Turns in one plane each, and the order they were made in; the first pair answered:
Rerem (before => after):
[ 0.53 -0.23  1.00 -2.06  0.96  2.68  2.60  1.02  1.38  0.05  0.26 -0.74
  1.69  2.49  0.12 -0.60 -0.61 -2.44  0.01  0.34  3.11 -0.70  0.30 -1.32
 -0.55 -3.56] => [ 2.36 -2.71 -1.73 -0.68 -0.42  1.43  0.57 -1.48  1.02  2.68 -0.24 -1.39
  1.58 -1.60 -0.86  2.12  0.69 -0.96  1.84 -0.37 -0.76 -0.20  1.94 -0.54
 -3.42  2.15]
[ 2.20 -1.41 -2.55 -0.38  1.32  0.86  3.44  2.13  0.78 -1.51  0.84 -1.25
  1.16  1.72  1.47 -0.62 -1.05  0.73 -1.05 -1.29  0.77 -0.64 -1.34  1.27
 -0.31  1.28] => [ 2.38 -1.84 -2.97 -0.36  1.12  0.59  2.80  1.67  0.47 -0.94  0.54 -1.48
  1.16  0.96  1.39  0.14 -0.73  1.04 -0.83 -1.68 -0.02 -0.41 -1.06  2.03
 -0.95  2.45]
[ 2.46  1.23  0.38  0.02 -1.58 -1.64  0.03 -0.48  1.31 -0.73 -2.34  0.57
  0.10 -1.66 -0.32  0.89 -0.13  1.21 -0.84 -0.77 -1.94  0.84  0.60  3.44
  0.12 -0.21] => [ 1.74  2.11  1.61 -0.63 -1.13 -1.36  0.83  0.33  1.41 -1.56 -2.11  0.79
  0.17 -0.05  0.13 -0.09 -0.67  0.40 -1.39 -0.64 -0.42  0.52 -0.04  3.50
  1.25 -2.29]
vuto (before => after):
[-0.52 -0.41  1.92  1.52  0.40 -1.78  0.24  0.71 -1.77  0.45  1.26  1.13
 -0.78  1.58  0.86 -0.65  0.90  0.68 -3.29 -2.48  0.10 -0.38 -1.58  1.43
  1.38 -0.87] => [ 2.56 -1.64 -1.07  2.92 -0.14 -0.88 -0.12 -0.50  0.39  1.90  1.68  1.67
  0.14 -1.78 -0.05  0.55  1.53  1.68 -2.17 -1.65  0.17 -0.52 -0.05 -0.12
  0.37  0.52]
[-1.00  0.69  1.63 -0.49  0.22 -4.33  1.77  0.89 -0.82 -0.36 -0.47  0.08
  1.73  1.45 -1.21 -0.82 -1.13 -1.76 -2.07 -1.14 -0.12  1.82 -0.46 -0.16
 -0.19 -1.30] => [ 2.12  0.00 -1.44  1.19  0.00 -3.12  1.07  0.56  1.40 -0.03  0.07  1.42
  2.93 -1.39 -1.36 -0.32 -0.78 -0.04 -1.89 -0.55  0.55  1.14  0.82 -1.76
 -0.53 -1.36]
[ 2.62  2.43 -0.86  2.21 -0.21  0.05 -2.04  1.68 -0.13 -1.94  0.71  3.69
  1.25 -0.40  0.77 -0.11  1.14  3.22 -3.27 -2.50  0.77 -0.19  0.50 -0.40
  2.26 -2.03] => [ 0.76 -1.30 -1.02  1.67 -1.22 -0.75 -1.77 -1.72 -0.68  2.27 -0.10 -0.35
 -0.43 -2.82 -1.81  2.74  0.57  1.51  0.77 -1.10 -3.77  1.35  1.44  0.51
 -1.98  4.63]
[ 4.94  1.19 -1.86  0.67  1.09  2.15  2.01 -0.83  4.72  2.07  1.10  4.46
  1.81 -4.23  0.50  0.10  0.83  1.41 -0.91  1.32  0.72 -1.01 -1.14 -3.59
 -0.83 -1.76] => [-2.28 -0.41  3.43 -2.77  1.09 -0.35  3.15 -2.83  0.39  4.56 -0.26 -0.93
 -1.46 -0.62 -0.68  1.00 -0.57 -2.55  1.98  1.41 -3.84  1.66 -3.08  0.46
 -3.36  3.57]
gul (before => after):
[ 0.68  1.48  0.85 -1.12 -1.01 -1.34  0.53  0.61 -0.67 -0.53  0.90  0.59
 -0.84  1.29  0.50 -0.95  0.54  0.05 -2.31 -0.01  1.39  0.61 -0.42 -1.09
  2.13 -1.09] => [ 2.56  0.04 -1.07 -0.19 -1.20 -0.32  0.48 -0.30  0.92  0.77  1.13  0.58
 -0.32 -1.03 -0.38 -0.26  0.83  0.56 -1.32  0.97  1.25  0.43  0.47 -2.58
  1.15 -0.21]
[-1.52  1.06  3.69 -1.39  0.39 -2.94 -1.98  0.59 -2.61  0.08  0.71  2.21
 -0.87  4.10  2.78 -2.60 -1.43  2.09 -1.13 -3.92  2.38 -1.35 -3.05  0.72
  0.76  0.88] => [ 2.68  0.31  0.09  0.17  0.28  0.15 -1.26  0.38  2.01  0.14  1.89  3.76
  1.05  1.10  2.41 -2.65 -1.68  2.70 -1.01 -1.64  5.70 -2.50 -1.53 -3.54
  0.81 -2.01]
[-1.96  1.30  2.23 -1.38  0.11 -1.29 -0.60 -0.23 -3.27 -0.39 -1.29 -0.58
  0.72  1.15 -0.35  0.32 -0.91 -1.17 -0.12 -0.78  0.11  1.86 -0.49  1.60
  0.34  1.42] => [ 0.17  2.01  1.00 -0.77  0.45  0.76  0.16  0.62 -0.91 -1.43 -0.48  1.05
  1.94  0.90  0.01 -1.03 -1.53 -0.87 -1.31  0.36  3.27  0.67 -0.02 -0.75
  1.86 -2.35]
Susim (before => after):
[ 0.43  0.04  0.27  0.72 -0.15 -0.62 -0.43  0.02 -0.82  0.92  0.12  0.09
 -0.64 -0.77  0.50  1.13  0.43  0.27  0.77  0.42 -0.86  0.74 -0.24  0.56
 -0.65  1.67] => [-0.09 -0.32  0.38  0.00  0.15  0.31  0.71  0.05  0.41  1.02  0.40 -0.38
 -0.65 -0.51 -0.02  0.88 -0.14 -0.95  1.37  1.80  0.06  0.88 -0.18 -0.83
 -0.91  0.49]
[ 0.92 -0.85  0.34  0.78 -0.89 -1.48 -0.68  1.66 -1.89 -0.94 -0.19  1.20
  1.46 -0.64  1.30 -0.94  0.59 -1.04  0.25  1.03  0.75  0.57  1.00 -1.20
  0.96 -0.81] => [ 0.37 -1.32  0.70  0.60 -1.25 -2.21 -1.10  1.47 -2.50 -0.44 -0.41  0.64
  1.00 -0.81  1.22 -0.42  0.68 -1.03  0.64  0.81 -0.63  0.70  0.95 -0.64
  0.34  0.80]
[ 0.56 -0.27 -0.29 -0.63 -0.08  0.19  0.11 -0.90  0.37  1.04 -0.59 -0.43
 -0.21 -0.49 -0.78  0.24  0.09 -0.09  0.54  0.52  0.07  0.24  0.88 -0.87
 -1.01  0.69] => [ 1.12  0.42 -0.43 -0.44 -0.14  0.48  0.09 -0.48  0.94  0.47 -0.33  0.23
  0.42 -0.35 -0.57 -0.30  0.16  0.30  0.00  0.65  0.79 -0.03  0.83 -1.18
 -0.15 -0.39]
Pairs:
Between the rows of a pair lie two turns.
[ 0.82  3.37 -1.07  1.73 -0.71 -1.90 -1.84  0.66 -0.82 -0.50 -0.03  3.51
 -2.87  0.10  3.02  0.28  0.26  1.61 -1.79 -2.47  0.11 -1.02  0.17  4.00
  1.10  0.26] => [-0.66  2.54 -0.15  1.04 -0.85 -2.53 -1.54 -0.18 -1.79  0.53 -0.55  1.77
 -3.72  0.62  2.37  0.86 -0.12  0.62 -0.82 -2.25 -1.54 -0.17 -0.29  5.02
 -0.02  2.29]
vuto then vuto
[ 0.10  0.89 -0.99 -0.05 -1.01  0.46  0.37  0.45 -0.52  4.08 -0.39 -2.48
 -0.27  1.03 -2.91 -2.09 -2.20 -2.61  0.75  2.42  0.71  0.12  1.92 -0.68
 -0.22  0.99] => [-0.33  2.10 -0.08 -0.23 -0.64  0.50  0.73  1.41 -0.90  2.75 -0.35 -2.28
 -0.05  2.46 -2.48 -3.01 -2.32 -2.66 -0.21  2.26  1.84  0.01  1.13 -0.25
  1.01 -0.48]
gul then gul
[ 1.02  2.15 -0.61  0.04 -0.98 -1.06 -0.89  0.42 -1.14 -0.86 -1.79  1.17
 -3.00  0.31  3.66 -0.09  1.45 -1.58 -1.05 -2.12 -1.26  1.13  0.32  3.20
 -0.71  3.66] => [-0.86  2.42  1.05 -2.05  0.07  0.84  1.81  0.74  0.72 -0.99 -1.46 -0.39
 -3.60  2.53  2.84 -1.67 -0.69 -4.14 -0.39  0.51  1.59  1.50 -0.65  1.14
 -0.08  0.12]
Susim then gul
[ 0.10  0.30  2.18 -0.36 -1.74  0.47 -0.45  2.25 -1.33 -0.38  0.91  1.04
  0.86 -2.33  0.14 -0.38  0.25  0.92 -0.62 -2.31 -1.74 -1.35  1.02 -2.80
  1.59 -1.88] => [-1.44 -1.27  2.92 -1.40 -1.69  0.54  0.62  0.84 -1.01  1.36  0.61 -1.20
 -0.08 -1.99 -1.23  0.18 -0.64 -0.80  0.82 -1.06 -2.58 -0.75  0.98 -3.18
 -0.07 -0.40]
Susim then Susim
[-1.12  1.08  1.53 -0.61  0.88 -0.96  0.32  1.06 -2.24 -1.20 -1.63  0.21
 -0.13  3.09  0.64 -0.96 -0.46  0.06 -0.51 -1.64  1.09  0.49 -0.71  0.98
  2.40 -1.43] => [-0.25 -2.46 -1.04 -0.61  0.02  0.44  1.07 -1.58  0.30  2.33 -1.67 -1.97
 -0.03 -0.60 -1.50  1.32 -1.09 -0.80  2.48  0.96 -0.36  0.79  0.63 -0.77
 -0.84  2.04]
gul then vuto
[-0.52  1.37  1.14 -0.27  0.64  2.52  1.96 -0.04 -2.89 -1.69  0.80 -0.48
 -0.84  2.64  1.67 -2.30 -1.73  0.02 -0.46 -2.73 -0.09  0.11  0.04 -0.29
 -0.90 -1.49] => [-1.13  0.71  1.42 -0.42  0.52  2.11  1.72 -0.77 -3.59 -1.14  0.41 -1.22
 -1.23  2.67  1.62 -1.64 -1.60 -0.19  0.31 -2.92 -1.23  0.51 -0.13  0.79
 -1.43  0.12]
Susim then Susim
[ 1.20 -1.26 -1.06  0.98  0.28  1.20  0.16 -0.77  1.07  1.39 -0.17 -0.77
 -0.45 -1.96 -0.96  0.73 -1.51  0.44  0.81  1.26  0.74 -0.31  0.78 -1.40
 -1.18 -0.36] => [-0.81  0.01  1.21 -0.02  0.78  1.25  1.11  0.36  0.30  0.22 -0.23 -1.31
 -0.94  0.84 -0.51 -0.70 -1.96 -0.59  0.27  1.08  1.77 -0.07 -0.42 -0.87
  0.05 -2.17]
vuto then gul
[-0.19 -2.98 -0.39 -0.05 -0.54  1.08  1.10 -1.73  0.64  3.48 -1.21 -1.18
 -1.03 -2.14 -1.43  2.09 -1.03 -1.36  2.55  2.19 -1.85  0.05  1.11  0.27
 -2.46  2.64] => [-1.08  1.13  2.34 -0.88  1.03  1.68  2.11  1.86  0.26 -0.86 -0.74  1.27
 -0.27  2.68  0.74 -1.65 -1.58 -1.51 -0.90  1.51  2.42 -0.81 -0.68 -0.10
  1.89 -4.58]
gul then gul
[ 0.45  2.38  1.44  1.55  0.76 -2.07 -2.80  0.67  0.27 -3.60  2.24  0.95
  0.51  1.10  1.49 -1.09  1.11  3.33  0.36 -3.01 -0.42 -1.76  0.95  1.25
  2.52 -1.09] => [-1.22 -0.61  1.00  0.45  0.22 -2.23 -2.08 -2.20  0.65  0.13  1.74 -2.52
 -0.86 -0.50 -0.64  1.04  0.54  1.64  3.89 -1.26 -3.59 -0.54  1.63  1.39
 -0.92  3.97]
gul then vuto
[-2.71 -0.90  1.04 -2.93  0.49  0.10  3.77 -0.30  3.92 -0.22 -0.54 -2.03
 -1.05  0.78 -2.00 -1.10 -1.81 -2.61  0.16  5.17  1.53  0.03 -2.00 -1.77
 -0.02 -2.59] => [-1.95 -1.83 -0.21 -2.50  0.23  0.13  3.60 -1.08  4.86  0.59 -0.09 -2.19
 -0.78 -0.95 -2.44 -0.53 -1.73 -2.30  1.02  5.59  1.02  0.10 -1.29 -2.48
 -0.85 -1.39]
vuto then vuto
[-0.39  0.71  0.64  0.36  0.52  0.77  2.34 -0.04  1.14 -1.03 -0.15  2.00
  0.74  2.18  1.23 -2.29 -1.01 -0.44 -0.84  0.86  3.09 -0.34 -0.84  0.06
  1.28 -3.40] => [-2.04 -1.94  0.82 -0.17 -0.30 -1.15  1.40 -2.26 -0.83  2.03 -1.17 -0.71
 -0.91  0.69 -0.12  0.48 -0.49 -1.00  1.87  0.33 -1.84  1.06 -0.10  2.19
 -1.75  3.08]
vuto then gul
[-3.56  0.75  2.33 -1.98  0.72 -0.11  1.45  0.23 -1.48 -1.21  0.06 -1.89
 -2.30  2.23 -0.95  0.89 -0.42 -2.30  0.66 -0.20  0.82 -0.11 -0.01  1.53
 -0.66  0.32] => [-0.13 -1.51 -1.10 -0.65 -0.12  0.90  0.72 -1.30  0.70  0.68  0.28 -1.66
 -1.52 -1.99 -1.89  2.64  0.25 -0.98  2.12  0.91 -0.14 -0.35  1.80 -0.22
 -2.57  2.74]
vuto then vuto
[-0.21  1.14  1.73 -1.09  1.93  0.06  1.19 -1.02  0.07 -1.97  0.19 -0.36
 -0.55  0.89 -0.66 -2.87 -0.39 -2.99 -0.92 -0.15  0.38 -0.27 -0.68 -0.34
  2.09 -1.15] => [-0.52 -0.48  1.48 -1.23  1.53 -0.20  1.06 -2.40 -0.05 -0.15 -0.03 -1.82
 -1.15 -0.32 -1.60 -1.62 -0.73 -3.37  0.84  0.80 -1.18  0.31 -0.11 -0.06
  0.19  1.66]
vuto then vuto
[-2.22  3.03  0.71 -2.35  1.80  0.65 -0.44  1.43  1.02 -1.51 -1.13  2.22
  1.03  2.40  0.34 -2.07 -1.98  0.22 -0.32 -0.01  2.42 -0.01  0.97 -0.70
  3.03 -4.56] => [ 1.20  2.46 -2.41 -0.19  0.95  0.15 -2.49  1.00  1.59 -1.16 -1.10  4.28
  2.07 -0.98  0.54 -0.65 -0.49  2.66 -0.66 -1.12  1.72 -0.78  2.49 -0.89
  2.87 -2.85]
Susim then gul
[ 0.46  0.59  0.01  1.88 -0.45 -1.08  1.82 -1.74 -1.26  1.20  0.73 -1.24
  1.90 -2.79 -2.30  0.94  1.01 -3.49  0.74 -0.16 -0.47  2.78 -1.29 -0.74
  1.30  4.07] => [ 2.62  2.60 -0.41  2.73 -0.20 -0.54  1.65  0.01 -0.40 -1.12  0.93  1.44
  3.12 -2.20 -0.87 -0.40  1.44 -1.99 -1.25 -0.87  2.00  1.61 -1.39 -1.77
  3.53  0.64]
gul then vuto
[ 0.42  1.77  1.07  0.30 -0.33  0.22 -0.31  1.84  0.17 -2.01  0.11  1.62
  0.65  0.91  0.81  0.17  1.39  1.41 -2.23 -1.49  0.82 -1.18 -1.07 -0.38
  1.81 -2.67] => [-2.12 -0.86  1.85 -1.19 -0.73 -0.37  0.33 -0.80 -0.80  1.19 -0.85 -1.83
 -0.96 -0.07 -1.13  1.83  0.93 -0.40  1.03 -0.08 -2.91  0.35 -0.85  0.90
 -1.32  2.51]
gul then vuto
[-1.49  1.13  1.38 -1.31  1.18  0.84  0.88  1.34 -0.23 -0.13  0.51  0.05
 -0.50  2.07 -0.17 -0.63 -0.83 -2.24 -0.82  0.81  1.17  0.00 -1.41  0.08
  0.80 -1.66] => [-1.41  1.25  1.31 -0.55  0.74 -1.00 -0.94  1.27 -2.25 -0.24  0.07  0.60
 -0.43  1.53  0.32  0.21  0.23 -0.66 -1.07 -1.32 -1.03  0.04 -1.28  2.24
  0.45  0.80]
Susim then Susim
[-1.02 -2.10 -0.47  0.33 -0.14  0.52 -0.58 -1.89  0.18  2.82 -1.25 -1.91
  0.44 -1.75 -1.38  3.47 -1.98 -0.51  4.01  0.93 -2.38  0.80  0.45 -0.58
 -2.06  3.57] => [-1.16  1.91  1.62 -0.39  1.46  2.08  0.80  1.54  0.79 -2.02 -0.55  0.89
  1.44  2.72  0.74 -0.26 -2.59 -0.48  0.38  0.61  3.19 -0.73 -1.14 -1.84
  2.72 -4.72]
gul then gul
[-1.36 -1.36 -1.11 -0.18  0.66  1.32  0.15  0.11 -0.31  1.40 -1.66 -1.40
  1.45 -1.22 -0.71  0.70 -0.33 -0.25  1.95  0.87 -1.36  1.34 -0.70 -0.43
 -0.74  1.71] => [ 0.74 -0.48 -2.27  0.86  0.68  2.11 -0.28  1.13  0.65  0.23 -1.43  0.58
  2.35 -1.96 -0.10  0.18  0.16  1.13  0.81  0.77  0.32  0.36 -0.38 -1.52
  0.69 -0.26]
vuto then vuto
[-0.88  0.69  2.01  0.06 -1.46 -0.18  1.48 -0.27 -0.66 -1.41 -0.25  3.14
  1.40  1.39 -0.17 -0.94  0.36  0.06 -0.13 -1.32  2.32  0.65  0.91  0.35
  1.17  1.17] => [ 0.53  0.34  0.82  0.65 -1.67  0.01  0.86 -0.46 -0.05 -1.24 -0.01  3.67
  1.78  0.25 -0.22 -0.23  0.98  0.94 -0.04 -1.30  2.37  0.51  1.51 -0.16
  0.79  1.76]
Susim then vuto
[ 0.14  0.48  0.78 -0.37  0.62 -1.70 -0.42  1.01 -0.21 -0.97 -1.16 -0.08
 -0.58  1.91  0.29 -1.18 -0.21  1.23 -1.33 -0.84  0.34  0.11 -1.03  0.97
  1.01 -1.69] => [ 0.22 -1.72 -0.34 -0.54  0.23 -1.13 -0.03 -1.03  0.85  1.36 -1.01 -2.11
 -0.98 -0.03 -1.33  0.36 -0.33  0.28  0.76  0.76 -1.16  0.85 -0.20  0.26
 -1.09  1.29]
gul then vuto
